(in the rows, 128 means zero)
Each path below is one point turned by a fixed rotation once a step. After each direction that follows a path, write how fast that rotation turns it, in degrees each step (0 if it stays still).
Each turn is a multiple of 5 degrees from 10 to 175, or 0.
Each row of a path follows its step; steps can be skipped.
Path 1:
step 3: [124 124 126 132 130 129 119 124 139 119 124 133 127 133 131 127 118 129
 128 126 122 128 131 131 130 130 127 136 138 126 129 125 139 130 132 138
 131 119 130 123 143 124 118 123 132 133 140 131 119 139 130 118 112 131
 137 129 123 124 129 118 130 135 137 125 115 125 120 128 108 135 126 126]
step 6: [128 126 128 115 130 128 130 122 124 138 134 131 132 126 134 146 126 138
 130 124 126 134 135 126 128 135 123 134 137 139 132 116 130 131 126 128
 131 129 125 117 123 124 143 125 138 120 140 126 126 125 123 129 113 132
 129 128 126 112 130 126 126 136 126 135 113 132 126 128 133 125 131 135]
step 10: [124 125 133 132 126 133 139 135 120 114 125 116 118 135 124 123 138 135
 123 133 113 134 128 131 134 125 136 133 125 138 132 129 128 123 130 126
 130 124 132 137 122 119 126 125 127 117 126 122 131 130 125 142 122 128
 132 131 131 131 132 116 122 119 127 136 131 140 140 135 134 127 132 119]
step 11: [120 138 119 127 126 127 125 113 135 138 139 123 127 123 120 120 134 124
 125 150 126 125 130 130 125 121 127 121 130 123 135 134 125 131 139 132
 137 126 130 133 128 126 122 130 135 128 132 136 123 132 132 135 133 119
 124 133 126 120 109 127 132 136 125 136 126 132 122 123 135 138 123 130]
step 19: [130 131 128 114 133 124 122 125 123 129 116 134 142 136 122 125 127 140
 125 131 127 133 124 125 120 130 128 136 128 121 125 128 132 139 128 118
 130 126 131 129 120 135 126 133 124 147 117 134 127 129 138 114 119 118
 122 121 122 117 131 122 133 126 128 122 130 135 125 122 131 125 117 130]
step 21: [126 119 135 127 135 121 123 134 133 124 133 132 114 125 117 129 121 126
 123 124 114 135 127 128 119 133 135 126 139 126 127 130 142 126 131 119
 128 132 110 129 134 127 130 141 133 131 136 128 113 128 125 126 126 136
 130 125 133 118 126 121 124 137 138 134 127 125 124 139 117 125 130 125]
step 25: [129 130 131 123 127 142 137 128 126 109 129 131 138 127 128 129 121 125
 127 121 138 135 136 137 130 135 126 123 136 134 129 124 132 116 137 119
 119 131 133 136 118 130 133 123 127 120 123 114 120 122 119 128 120 119
 135 138 122 129 132 130 134 124 123 131 131 124 125 128 129 116 132 135]
step 33: [120 131 131 147 119 141 133 124 139 130 119 108 127 128 133 126 119 126
 127 128 122 129 131 122 130 142 139 126 115 133 132 131 118 133 121 121
 133 123 123 126 130 123 129 121 129 117 133 122 129 130 125 128 118 133
 123 131 134 124 126 128 127 133 138 117 130 124 129 132 126 121 133 126]
step 38: [120 133 129 122 125 122 137 131 129 125 121 132 131 124 130 125 120 117
 131 129 120 136 120 137 119 129 132 129 116 118 127 116 139 135 134 128
 120 123 119 120 122 134 122 141 117 125 130 127 123 132 122 133 136 133
 121 123 123 126 127 137 132 122 118 118 126 130 124 108 130 129 129 132]
[127 130 130 129 129 129 125 132 128 129 125 131 130 126 130 128 130 128
 126 127 128 130 129 128 128 129 129 127 127 129 131 127 130 127 128 126
 126 126 130 126 130 128 128 129 127 128 126 125 127 127 128 127 129 129
 128 129 128 125 128 129 132 128 128 127 127 126 126 127 130 128 126 127]
60
[129 129 129 132 127 126 127 128 127 128 128 127 130 126 127 129 131 125
 128 129 128 130 130 127 126 129 130 128 129 128 129 128 128 126 127 128
 130 126 128 125 128 129 128 124 131 128 127 128 130 131 131 131 128 128
 128 126 127 129 129 125 126 128 130 126 128 129 130 128 127 127 129 127]
110
[127 127 130 126 128 126 128 128 129 130 127 129 128 129 129 127 129 127
 130 129 130 131 123 130 128 131 126 129 127 130 127 130 128 128 125 128
 127 128 130 129 129 130 126 126 129 129 125 130 128 127 128 129 129 129
 128 126 130 129 128 130 127 129 130 130 129 128 126 124 128 130 129 129]
95
[128 130 129 128 131 127 126 128 130 127 130 127 129 129 128 128 125 127
 130 128 128 128 130 131 127 131 129 130 126 128 125 129 129 128 129 128
 130 128 128 129 128 126 130 129 128 128 126 130 130 127 129 126 128 130
 125 125 126 127 131 130 129 128 127 125 127 130 128 131 127 129 128 126]
20
[128 129 128 127 128 129 127 126 129 128 130 129 130 128 132 127 127 127
 130 127 128 127 128 127 127 128 124 129 127 133 127 127 127 126 128 130
 124 126 128 128 128 129 128 130 130 127 130 127 129 129 129 128 130 127
 127 130 128 127 128 127 127 126 128 128 128 126 128 129 124 126 127 127]
35
[124 127 132 127 128 125 129 127 128 128 130 128 130 130 125 127 129 128
 130 128 126 130 129 128 129 128 130 124 130 129 127 126 127 126 129 131
 128 128 127 128 129 129 128 128 127 126 128 126 128 126 131 127 130 127
 128 130 127 129 128 130 129 128 128 128 128 131 129 127 129 127 128 129]
25
Path 2:
step 2: [127 118 141 132 138 121 123 133 129 126 131 124 135 128 135 125 121 137
 122 128 131 128 126 126 125 123 130 119 119 141 124 112 133 132 116 130
 147 119 136 130 129 128 133 132 128 122 126 137 130 129 119 125 124 134
 126 123 134 132 119 118 125 136 130 126 126 120 124 135 127 117 131 125]
step 3: [125 134 116 129 118 127 139 136 124 129 127 138 127 120 126 125 122 123
 130 136 138 121 126 132 135 130 135 133 137 138 140 117 127 134 135 138
 132 121 134 128 123 120 123 113 123 135 127 131 130 130 127 124 122 121
 128 141 122 126 128 137 135 119 116 117 127 126 128 129 129 130 132 130]
step 9: [140 134 128 137 127 127 143 121 131 129 126 121 121 141 133 129 133 133
 131 118 126 118 139 141 140 123 131 129 114 123 123 140 135 124 136 131
 122 131 117 129 127 127 130 127 126 116 123 120 119 126 136 121 135 124
 120 131 129 118 131 129 128 127 131 129 133 126 130 124 135 136 125 131]
step 10: [135 133 133 136 133 127 129 120 127 122 130 128 132 128 130 128 125 133
 131 110 133 141 118 127 117 126 128 126 127 123 124 122 120 132 114 131
 115 130 129 122 128 138 136 139 126 129 138 137 139 125 130 125 124 128
 140 124 126 137 120 116 127 132 128 126 122 126 139 129 124 136 124 128]
step 18: [137 134 138 135 125 132 127 118 141 133 134 131 132 127 134 124 120 120
 120 117 136 125 134 118 130 132 132 121 121 141 133 129 121 143 120 123
 129 124 122 117 131 134 130 133 126 129 122 129 115 131 131 136 123 131
 127 132 123 135 124 126 139 131 116 123 123 127 126 136 132 125 137 128]
step 21: [124 110 137 118 128 128 128 130 141 128 128 123 128 119 126 122 122 127
 127 130 123 121 127 123 124 125 120 138 124 143 128 130 121 136 133 125
 120 130 129 131 137 135 115 137 128 120 128 128 129 125 127 133 125 128
 114 139 129 130 128 125 133 129 118 132 142 130 140 123 132 120 136 120]
step 32: [125 123 128 134 129 138 122 130 129 127 130 133 128 141 129 120 127 122
 117 134 116 135 118 132 132 126 118 125 132 128 125 120 120 131 132 121
 130 124 136 130 124 131 141 119 122 136 130 140 125 126 126 122 125 120
 129 132 114 128 117 124 122 113 137 126 123 126 126 118 129 119 116 123]
step 35: [128 132 135 128 114 146 141 122 129 126 128 135 122 124 137 128 127 124
 140 137 126 135 131 139 136 130 133 126 130 133 131 125 124 137 130 128
 114 121 128 126 125 128 127 122 127 126 134 133 135 132 136 131 122 132
 133 128 111 122 133 130 131 119 127 127 113 119 135 125 122 130 121 132]
step 40: [129 122 126 121 116 122 116 115 132 120 129 136 129 136 122 120 139 127
 140 125 141 130 124 126 126 133 135 138 122 131 131 120 116 133 127 122
 121 124 122 137 132 127 135 124 119 124 124 123 123 127 118 118 126 132
 126 124 121 126 116 127 127 117 124 129 127 122 130 121 128 131 125 118]
[128 127 130 130 128 126 128 127 128 127 128 128 130 126 127 127 128 129
 127 127 125 126 131 130 130 129 127 131 129 126 127 128 127 129 130 129
 126 128 126 127 127 129 127 128 127 125 131 129 129 128 128 128 129 131
 127 128 126 130 127 129 127 126 128 133 128 127 128 129 127 131 130 129]
25
[127 127 127 131 129 127 127 130 127 128 128 131 132 129 129 127 125 128
 128 124 127 130 127 126 129 128 128 126 129 127 126 129 129 129 131 127
 125 128 126 127 129 128 129 128 126 129 126 129 127 129 131 128 128 127
 127 126 130 128 128 124 126 128 127 128 128 127 125 126 128 130 126 128]
80
[129 127 127 128 129 127 127 130 129 125 125 128 130 126 126 125 128 128
 128 127 128 127 127 128 131 130 130 128 128 131 127 127 131 129 128 129
 125 128 129 128 127 129 127 131 128 127 127 129 127 128 126 124 128 128
 128 130 127 130 130 128 126 130 129 123 127 129 130 128 129 128 128 128]
40
[127 131 126 127 129 126 129 130 128 127 128 131 128 127 128 128 129 130
 127 128 127 129 128 125 129 129 128 127 130 129 127 126 128 127 128 132
 130 129 126 126 126 125 128 127 130 127 126 125 131 127 129 129 127 129
 128 127 126 126 129 129 128 130 131 127 131 126 129 127 129 128 129 129]
130
[128 131 129 129 127 130 129 126 128 129 129 127 128 128 128 128 132 132
 128 126 128 127 126 126 131 127 128 126 128 126 127 126 130 126 131 130
 128 128 126 130 129 131 125 127 131 130 128 128 126 126 126 130 128 130
 128 130 130 130 128 126 126 129 128 127 127 130 127 128 127 127 129 129]
135
